0: [153 125 159 121 153 159 100 112 150  67 121 136 103 112 137 113 177 138
 116 118 160 117 111  99 118 111 157 129]
1: [120 106 116 131 140 110 144 157 121 135 118 100 110 155 128  95 124 134
 138 103 121 145  98 137 108 111 131 130]
2: [137 143 149 118 150 111 135 125 169 113 122 135 131 162 116 154 117 132
 139 120 125  95 136 136  82 141 145  93]
3: [ 85 151 139 112 132  88 170  95 151 124 151 145 126 186 117 121 107 127
 141 133 128 113 125 141 128 107 144 115]
4: [120 152 152 119 125 107 190 138 152 126 128 152 117 163 123 131  82 154
 155 130 135 113 151 154 125  90 150 151]
5: [104 104 144 115 135 167 116 139 125 109 106  86 123 125 161  80 144 150
 125  97 167 126 100  97 120 142 125 116]
6: [139 146 148 121 149 126 139 121 179 138 169 167 140 155  91 169  82  87
  95 201 106 169 170 125 111 137 118 129]
7: [158 188 111 108 141 144 106  91 163 113 147 176 138 112 107 151 111  67
  95 212 144 144 184 167 162  73 136 161]
8: [129 151 115  78 151 115 121 115 123 104 143 147 135 146 107 131 105 138
 114 119 143 124 139 125 108 122 151 107]
9: [142 110 108 126 197 155  91 140 138  67 112  90  86 131 109 107 157 155
  78  93 121 195  85  91 139 125 144 121]
10: [127 162 140 117 142 149 140 150 152  92 148 149 142 125  94 116 115 123
 128 146 145 128 135 150 147 109 125 148]
11: [172 170 103 129 148 165  92  77 126 143 163 166 162  78 100 128  95  67
  63 228  95 186 193 167 195  55 124 187]
12: [145 127 126  98 122 135 143 125 141 104 126 129 135 131 120 101 138 140
 122  96 127 150 100  98 141 131 120 122]
13: [255 167   0 235   4 255   0  11   0 255  24 151 241   0 198 255 150   0
 105 252  59 255 255 252 255  65 149 255]
14: [108 153 103  86 152  63 134  89 116 120 162 191 175 169  80 141 108 105
 120 151 133 132 161 154 129 109 142 125]
15: [108 100 111 138 126  79 161 164 137 134 113  91 113 151 146 116 136 164
 160  78 144 120  97 132  94 116 141 128]
16: [ 94 139 144 105 129 120 145 135 147 121 177 131 141 140 123 107  97 140
 125 118 133 101 134 119 107 128 141 105]
17: [141 112 129 118 162 168  89 110 125 141 112 112 111  92  95 110 150 117
  77 134 111 151  69  92 159 121 111 150]
18: [ 90 110 100 121 130 127 128 143 151 129 126  77 115 147 172  86 161 131
 160  80  97 117 129 115  85 116 152 122]
19: [ 96 103 134 117 119 176 125 163 128 110 101  99 118  85 140 111 151 146
 130  89 161 124  97 100 137 128 141 132]
20: [133 175 183  87 148 127 106  93 180  86 155 176 138  97  58 132 116  88
 130 233 180 104 178 158 149 135 137 110]

[ 84  95  95 124 123 127 127 138 113 118  87  69  73 135 216  87 178 128
 170  68 125 122  77  93  81 133 157 126] 18
[157 186 147  92 151 165  93  87 189 107 162 185 155 146 116 135 122  87
  85 214 138 137 192 154 132 110 115 147] 7
[176 126 133 109 164 179 104 105 169  83 110  91  82 117 126 170 192 147
 104 157 170 101 128  91 150 131 161  90] 0
[108  76 120 125 125 152  97 111  96 123  79  70 123 101 200 123 178 119
 144 103 135  94 121  65  86 184 100  90] 5
[203 182  58 151 122 184  59  74  64 149 116 155 154  10 142 129 114  10
  93 249  86 205 192 178 255  75 138 255] 11
[122 156  86 125 154  83 159 118 162 121 182 176 144 170  86 151  95 101
 117 164 141 122 161 158  89 105 142 120] 14
[122 135 146 147 137 141 129 132 147 115 134 106 106 141 132 135 143 125
 141 137 138  98 124 131  99 117 128  99] 2
[139  98 106 116 186 191  58  88 115 123  98  99 103  51  88  85 189 106
  42 143 121 194  40  69 195 118 105 180] 17
[166 126 121 112 139 178  84  94 152  65 103  56  78  75 150 120 226 175
  99  99 155  97 111  94 161 132 152 128] 0
[119  84 127 113 139 171  83 134 135 152  80  65 110 112 178 110 185 116
 142 126 133 118 126  71  85 176 113 107] 5
[121 105 136 129 132 117 143 150 103 125 120 109 115 150 134 104 121 142
 140 101 124 135 103 124 124 108 119 145] 1
[168 146 138 133 151 165  91 109 192  59  80 143  85 103 118 115 169 117
 115 151 171 141  73 106 160 112 160 130] 0
[107 141 140 114 123  97 167 137 142 131 180 131 143 145 112 127  95 148
 132 124 120 103 143 135  99 118 140 105] 16
[130 116 185 132 124 161 138 166 114 123 115 134 139 113 113  84  89 138
 134 118 126 112 132 150 143 131 109 141] 10
[128 136 139 122 139 141 138 177 113 107 131 123 126 131 109 124 131 140
 121 125 142 113 128 136 161 138 119 134] 10
[107  95  89 136  74 102 145 172 115 163 101 101 137 114 190 115 146 176
 150  40 146 106  83 110 108 170 108 101] 15
[167 165  76 113 121 178  62  89 124 113 122 148 129  80 154 156 162  82
  91 185 147 125 169 147 199  98 140 168] 7
[108 117 124 134 130 130 129 104 130 122 110  80  96 131 141 117 128 137
 153 112 118 115  83 128 117 103 130 134] 1
[152 136 128 114 151 161 105 126 166  68 126  83 107  98 124 124 185 160
 103 125 149 111 119 114 154 125 137 137] 0
[138 135 161 133 145 100 143 138 152 131 155 156 139 168 106 154  93 105
 138 114 112 102 135 135  66 139 111  96] 2
[255 157   2 206  60 212   0  33   0 208  73 157 188   0 163 226 133   0
 116 212  74 230 217 222 255  80 145 255] 13
[141 163 166  97 120 123 138 119 172 135 152 205 136 157 114 148  98 109
 114 177 100 133 148 135 120 150 123  92] 6
[255 161  26 196  37 220   0  34   0 217  66 158 205   0 180 228 136   8
 115 209  84 228 213 206 255 102 135 255] 13
[100 130 122 108 118  90 159 144 121 145 178 133 131 143 125 127 111 149
 133 103 132 103 123 129  94 122 144  98] 16
[127 139 142 129 146 114 151 143 166 116 115 129 126 159 119 137 129 142
 136 119 129 102 142 132  83 124 143 100] 2
[123 130 145 112 111 130 171 147 145 122 114 140 114 142 131 115 110 150
 141 108 146 130 128 138 131  93 143 149] 4
[122 124 155  91 128 130 123 121 159  89 118 157 117 139 148 121 137 135
 119 147 123 136 125 102 119 145 104  92] 12
[136 146 117 129 127 127  97 119 119 132 114 138 123 128 137 140 140  96
 135 148 127 140 128 165 150  79 137 182] 10
[108  81 100 140 117  62 160 173 124 142 110  78 107 146 158 117 138 170
 171  61 152 127  76 136  97 120 139 139] 15
[152 148 167 137 150 101 137 122 172 110 153 173 136 171  95 185 107  82
 137 136 117 102 157 146  65 144  89  88] 2
[160 135 134 117 123 157 106 102 151  95 121 107 104  94 145 129 208 155
 106 118 142 103 129 105 157 151 133 111] 0
[107 110  91 127  97  90 142 164 110 150 122 123 143 133 164 130 136 172
 140  64 141 111 111 121 103 162 126 103] 15
[143 145 165 113 113 115 149 118 159 127 132 110 108 169 126 149 124 123
 137 141 138 104 130 119 101 148 120  55] 2
[108  82 121 146 104  74 151 166  93 148 110  90 123 136 145 116 139 166
 157  53 137 113  72 119  94 134 106 117] 15
[ 74 157 133 139  90  65 162 114 145 118 163 195 131 167  92 132  98 116
 133 150 127 111 110 175 117  95 153 124] 3
[121 115 134 141 143 117 149 150 115 144 141 111 123 154 112 127  92 120
 126 130 114 147 135 130 103 115 113 155] 1
